Each path below is one point turned by a fixed rotation once a step. After each direction that follows a path, write how fast that rotation turns it, in degrees each step (0 if it stays still).
Each turn is a multiple of 5 degrees from 10 to 175, or 0.
Each row of a path follows its step; steps can be skipped.

step 0: -1; -10; 25; -9; -1; -17; 9; 9; 20; 34; 21; -27; 2; 23; 2; -2; -40; 12; -22; 1; 13; -14; 11; -12; 0; -19; -25; 1; -18; -17; -1; -18; -22; 4; 24; -12; -32; 22; -2; -7; -4; 16; -24; 17; 1; -17; 48; -18; 0; -2; -32; -4; 5; -13; 25; 17; -15; 9; -24
step 1: 16; 3; -4; -8; -7; 3; -23; 4; -5; 24; 27; -28; 13; 3; 20; -18; -5; 5; -47; 20; -8; -22; 20; 6; 23; -17; -26; 2; -6; 17; 3; -2; -18; 26; 15; -20; 3; 7; -23; -55; -12; 21; 7; 7; -8; -10; 8; -25; -21; -1; -34; 8; 17; -10; -18; 7; -20; -13; -2
step 2: -9; -18; 7; -40; 28; -1; -14; 2; 11; 4; -2; -21; 16; -13; 17; -27; 18; -5; -6; -14; 5; -35; -11; 18; -11; -14; -16; 15; -17; -9; 7; -30; 2; 1; 14; -33; -17; -4; -37; -10; 2; 26; 34; 25; 24; -41; 6; -7; -12; 7; -19; 13; 8; -23; -21; 4; -11; -5; 2
step 5: -41; -23; 26; -5; 1; 22; -3; -28; 42; 27; -10; -2; 11; -3; 14; -1; 5; -44; 17; -15; -12; -4; -20; 20; 5; 20; -30; 11; -7; 11; -3; -5; 14; 8; 31; -6; 4; -3; -13; 18; -29; 24; -21; -9; 0; 1; -23; -1; -9; -13; -11; -26; -15; -33; -24; 12; 8; 1; -4
step 6: -35; 2; 43; 6; -5; -1; 37; -3; 31; 46; -4; 21; -3; 46; 8; 9; -5; -11; -1; 10; -31; 17; 7; 8; -16; -7; -22; 23; 7; -17; 3; -5; -9; 5; 29; 3; -9; 14; 13; 21; -8; 14; -25; 12; -11; -7; -2; -5; -15; 8; -15; -5; 17; -28; 15; 17; -27; -3; -6
step 7: 6; -3; 16; -7; -22; -20; 23; -11; 22; 50; 7; -25; -6; -2; 10; -7; -6; -4; -18; -2; -23; 0; 21; 42; 18; -19; -2; 0; 16; 7; 13; 7; -34; 29; 29; -9; 5; -5; -10; -22; -29; 0; -24; -16; -19; 6; 4; 6; -13; 22; -2; -35; 15; -7; -4; 18; -27; -17; 7
step 8: 9; -17; 6; -5; 1; -27; 18; -29; 33; 17; -13; -20; 2; 15; -10; 10; 15; -26; -23; 5; -16; -40; 1; 36; 22; -38; -11; 12; 12; -27; -9; -6; 7; -3; 4; 3; -12; 10; -47; -2; -16; 9; 18; 25; 5; -5; 17; -10; -17; 23; -8; -21; 18; -25; -13; 2; -7; -7; 2
step 9: 18; -9; 31; 12; 6; -20; -2; 11; 21; 24; 5; -22; 11; 16; -19; -3; -4; -2; 23; -14; -4; -39; 11; 29; 10; -41; 11; 21; -16; -16; -7; 21; -6; 0; -9; -6; -14; 8; -13; -22; -5; 45; -11; 19; -1; -18; 9; 7; -7; -7; -6; 20; 17; -1; 7; 10; -50; 23; -19
step 11: -6; -22; 43; -4; 5; 15; -16; -14; 22; 13; 22; -19; 6; -17; -12; -14; -14; -13; 11; 6; -3; -28; -17; 13; -24; 4; -37; 0; -17; 14; -25; 1; 17; -6; -9; -23; 3; -13; -44; -10; -3; 38; 11; 2; -5; 11; 17; -30; -11; -29; -27; -2; -11; -6; -19; 10; 10; -5; -27
Directions:
8; -10; -2; 4; -1; -8; 4; 2; -17; 2; 3; -6; -1; 2; -7; 1; -8; -9; 0; -2; -2; -2; -1; 2; -3; -4; -5; -5; 1; 1; 5; 0; 8; -5; -2; -6; -5; 6; -4; -4; -4; 6; 1; 1; -1; 7; 6; 0; 3; 2; -2; 1; -2; 3; 7; -8; -4; 1; -1  35
6; 4; 4; 6; -11; 1; -6; 3; -8; -4; -3; 2; 9; 2; 4; -4; -5; 8; -9; -1; 7; 4; 5; 6; 0; -2; -8; -5; 2; 0; 1; 3; -3; 0; 0; 2; 7; 5; 4; 4; 1; 5; 1; -3; 2; 0; -7; 10; -3; 2; -4; -7; 3; 7; 0; 6; -8; -6; 0  120
-3; 15; 0; -2; 0; -8; -2; 11; -2; 9; -5; -3; 1; -2; 3; -2; 1; -2; 3; 5; 2; -6; -1; -7; -5; -5; 2; -5; -1; 3; 3; 5; -2; -4; 0; 2; -8; 3; 11; 6; 5; 2; 0; -1; -7; 4; 2; 0; 10; 1; 1; -1; 0; -11; -1; 4; -8; 2; -2  115
3; -1; -4; 8; 2; -2; -9; 0; 6; 8; 3; -2; 0; -5; -1; -4; -1; 0; 8; 2; -1; -1; 1; 3; 10; 3; 1; -3; 0; 13; 4; 11; 4; 5; -5; -2; 1; -2; 4; -10; -5; 3; -5; -2; -7; 2; -6; 8; -7; -9; 0; 2; -5; -1; 0; 2; 4; -1; -2  175
1; -1; -2; 1; 3; 2; 11; -6; -6; 1; 5; 2; 2; 3; 0; -2; 4; 2; 6; -1; 1; -4; 0; 2; 5; -2; -1; 4; -7; 1; 3; 8; 14; -11; 4; -2; -1; -2; 5; 7; 2; 1; -1; 10; 8; -9; -4; 3; 3; -3; -5; -2; 2; -1; -2; 13; 4; 2; 0  115
5; 2; -1; 8; 5; 6; 1; -7; -9; -2; -2; -2; -4; -1; 7; -8; -1; -3; 0; 3; -2; 2; -8; 3; 6; -7; 3; 1; -9; 0; -5; -4; -9; 6; 3; -5; 8; -9; 3; 3; -6; -2; 3; 3; -4; 9; 1; 0; 7; 2; 0; 5; 5; -5; 9; 6; 0; -1; -2  120
4; -1; -4; -9; 8; -3; 5; 4; -1; 1; 1; 0; 1; -3; -4; -6; 9; 4; 0; -9; 6; -1; -1; 12; -3; 0; 1; -5; -6; 3; -1; -6; -3; 2; 9; 3; 4; 1; 2; -4; -1; 0; -2; -4; 3; 3; -4; 6; 6; 5; 0; -9; -11; -7; -4; -6; 5; -5; 5  130
-8; 0; 6; 1; -6; 0; -1; 5; -4; -3; 0; 2; 4; -1; 5; -6; 3; -2; 8; -7; 5; 4; 0; 6; -3; 2; -6; 7; -5; -2; -2; 3; 5; 3; -9; 5; 6; 2; -12; -1; 8; -3; -5; 4; -12; 4; 1; 1; 10; -5; 0; 1; 2; 0; 0; -2; 6; 8; 3  55

step 0: 1; -1; -40; -9; -10; -32; -33; -34; -36; 14; -1; -1; 28; 3; -5; 2; -5; -17; -12; 5; -24; -10; 13; -24; -3; 11; 10; -10; -1; 1; 46; -7; 38; 13; 6; 33; 12; 5; 5; 24; 5; -8; -24; 11; -5; 20; -28; 31; 19; 20; 15; 10; 22; 24; -2; 12; -1; 27; -7
step 2: -22; 21; -33; -27; 1; 16; -41; -1; 15; -6; -24; -2; 5; 19; 13; -5; -17; 16; -7; 33; 7; 25; 33; 4; 14; 26; 21; 9; -21; -6; 5; -16; 20; 28; -11; -6; 21; 21; -14; 46; 0; -16; 28; -28; 21; -33; -32; -11; -10; -7; -8; 14; 21; 2; 11; 4; 14; 0; -8
step 3: -11; 36; -20; -23; 7; 18; 4; -49; -29; -1; -10; 28; 13; 13; 2; 6; 35; 5; -4; -11; -31; -16; 2; 35; -15; 56; 2; 21; 9; -19; 18; -12; -2; 34; 0; 28; 38; 6; -3; 19; 18; -5; -9; -12; -3; -16; -8; 9; -16; -9; 10; -13; 13; 2; 8; -7; -13; -16; -2
step 4: -16; 12; -16; -4; -11; -15; 1; 17; -7; 9; -10; -10; 9; 2; 35; 10; -7; 9; -19; -37; -4; -3; -16; -10; -9; 23; -17; -10; 6; 6; 59; 20; -6; 11; -19; 40; 13; 15; -38; 39; -2; -19; -8; 3; 19; -28; -11; 28; -9; 29; 8; 2; 0; 35; 9; 15; -20; -12; 19
step 6: -19; 9; -6; -32; 38; -16; -38; -6; -32; 0; -28; -4; 3; -3; 10; -15; 9; -27; -24; 1; 10; 2; -40; 18; 19; 2; -11; 0; -23; -18; -20; 8; 4; 18; 3; 1; 31; -7; -12; 50; -10; -8; -4; -14; 8; -9; -23; 26; -10; -34; -4; -9; 28; 29; -14; -18; 14; 3; -13
step 7: -20; 5; -40; -1; 18; -10; -18; -39; -18; -16; 2; -14; 6; 13; -7; 18; -8; -10; 7; -10; -27; 16; 13; -2; -28; 34; -3; -29; -32; 15; 11; -22; 17; 46; -15; 13; -3; -5; 0; 21; -19; -21; 10; 20; 24; -17; -38; -3; -15; -18; -2; -8; 1; 30; -2; -22; 12; -25; 24
step 8: -17; 27; -45; 1; 11; -8; 26; -19; 6; 13; 6; -12; 27; 16; -8; -42; -13; -5; 15; -34; -8; -13; -15; -4; 9; 36; -45; -2; 0; -9; 30; 10; 12; 13; -7; 42; 6; 6; -2; 33; 10; -26; 15; -25; -18; -18; -25; -11; 9; -16; 8; 9; 6; -18; -4; 14; 9; -11; -6
step 11: -21; 23; -8; -9; 9; -21; -16; -20; -1; 28; 3; -8; 12; 44; 21; 16; -21; -24; -17; -7; 9; -10; -8; -4; -9; 7; 14; -31; 16; -2; -12; -7; 42; -2; 9; 39; 36; 1; -18; 35; -11; -39; -22; 2; -6; -16; -9; 6; -34; -7; 26; 23; 8; 7; -13; -20; 13; -7; 16
step 12: -30; -4; -30; -12; 28; -6; -13; -14; -24; 2; -53; -39; 28; -16; -14; -8; -2; 4; 4; 0; -24; -2; 36; -15; 35; 32; 6; 2; 6; 2; 14; -16; 14; 13; 11; 16; 10; 19; -17; 17; 0; -42; 17; -6; -4; -9; -7; 12; -10; -6; 33; 13; -26; 6; -15; 13; 8; -14; 13
Directions:
-2; -4; 1; 4; -3; 5; 1; -3; -5; -11; 5; -6; 2; -6; 5; 0; -4; -7; 5; 7; -6; -3; 2; -3; 0; 2; 6; 1; 3; -6; 2; 3; -4; 5; -8; 3; 2; -2; 2; 0; 14; 1; -9; 0; -1; 2; -4; -6; 4; -9; 4; 1; 2; -6; 6; 5; 7; 7; 3  145
2; 3; 3; -5; 0; 3; 0; -4; 3; 4; 5; 0; 6; 2; 2; -1; -1; 7; -8; 7; -1; -2; 11; 1; 7; 4; 10; 8; 4; 8; 0; -3; 11; -8; 2; 4; 0; 7; 0; 1; 1; -3; 0; 7; -5; 1; 2; -1; -6; 6; 11; 6; 1; -6; 5; -1; 1; 8; 0  35
-2; -2; 5; 1; -4; -1; -9; 3; 4; -4; -3; 8; -6; -11; -2; -1; 3; 7; -3; 2; 4; 0; -3; -2; 5; 2; 0; 5; -1; 4; 4; 5; -5; 0; 6; -5; 6; 5; 4; 4; -3; -1; 8; -6; 5; 3; 3; -8; -7; -8; -4; -1; 6; -5; -5; -1; 12; 10; 2  95
-4; 8; -5; 2; 3; 3; 5; -8; 3; 0; -5; 1; -3; -1; 3; -4; 5; 7; 5; 10; 3; 7; 3; -5; 3; 6; -3; 0; -10; -2; -9; 1; -4; 2; 4; -3; -1; -2; -3; -5; -3; -5; 1; 9; -5; -8; -5; -7; 0; -2; 6; -4; 2; 0; 1; 6; 8; -10; 0  70
6; -4; -7; -5; 2; -3; -2; 2; 1; 1; 4; 1; 1; 6; 2; 1; 8; -2; -2; 4; -4; 0; 9; -10; -1; -1; 6; -3; 1; 2; 8; -6; -8; 8; 13; -2; 3; 2; 8; -10; 1; -2; 4; 1; 1; -1; -7; 3; -2; -8; -5; 4; -12; 1; 3; -1; -3; 2; 0  155
-10; -12; 6; -10; 0; 1; 1; 4; 0; -5; 3; -5; 2; 1; 0; -6; 5; -2; 8; 0; 7; 4; 8; -8; 2; 2; 1; 7; -1; -3; -5; -1; -3; -9; 3; 2; 0; 4; -4; 4; 0; 0; 3; -4; -3; 1; -2; 3; 4; 2; -8; -6; 5; 1; 9; -7; 0; -4; -8  95
1; 1; -4; 4; -7; -1; 2; 8; 1; -1; 4; -1; -1; 2; -10; 5; 4; -5; 8; 4; 2; 7; -3; 0; 1; 0; 4; 7; 12; 7; 1; 1; 5; 3; -5; 0; 8; -4; -2; -1; -7; -2; 2; -4; -12; 6; 0; 2; -2; -4; 5; 2; -5; 10; -3; 3; 10; -4; -4  25
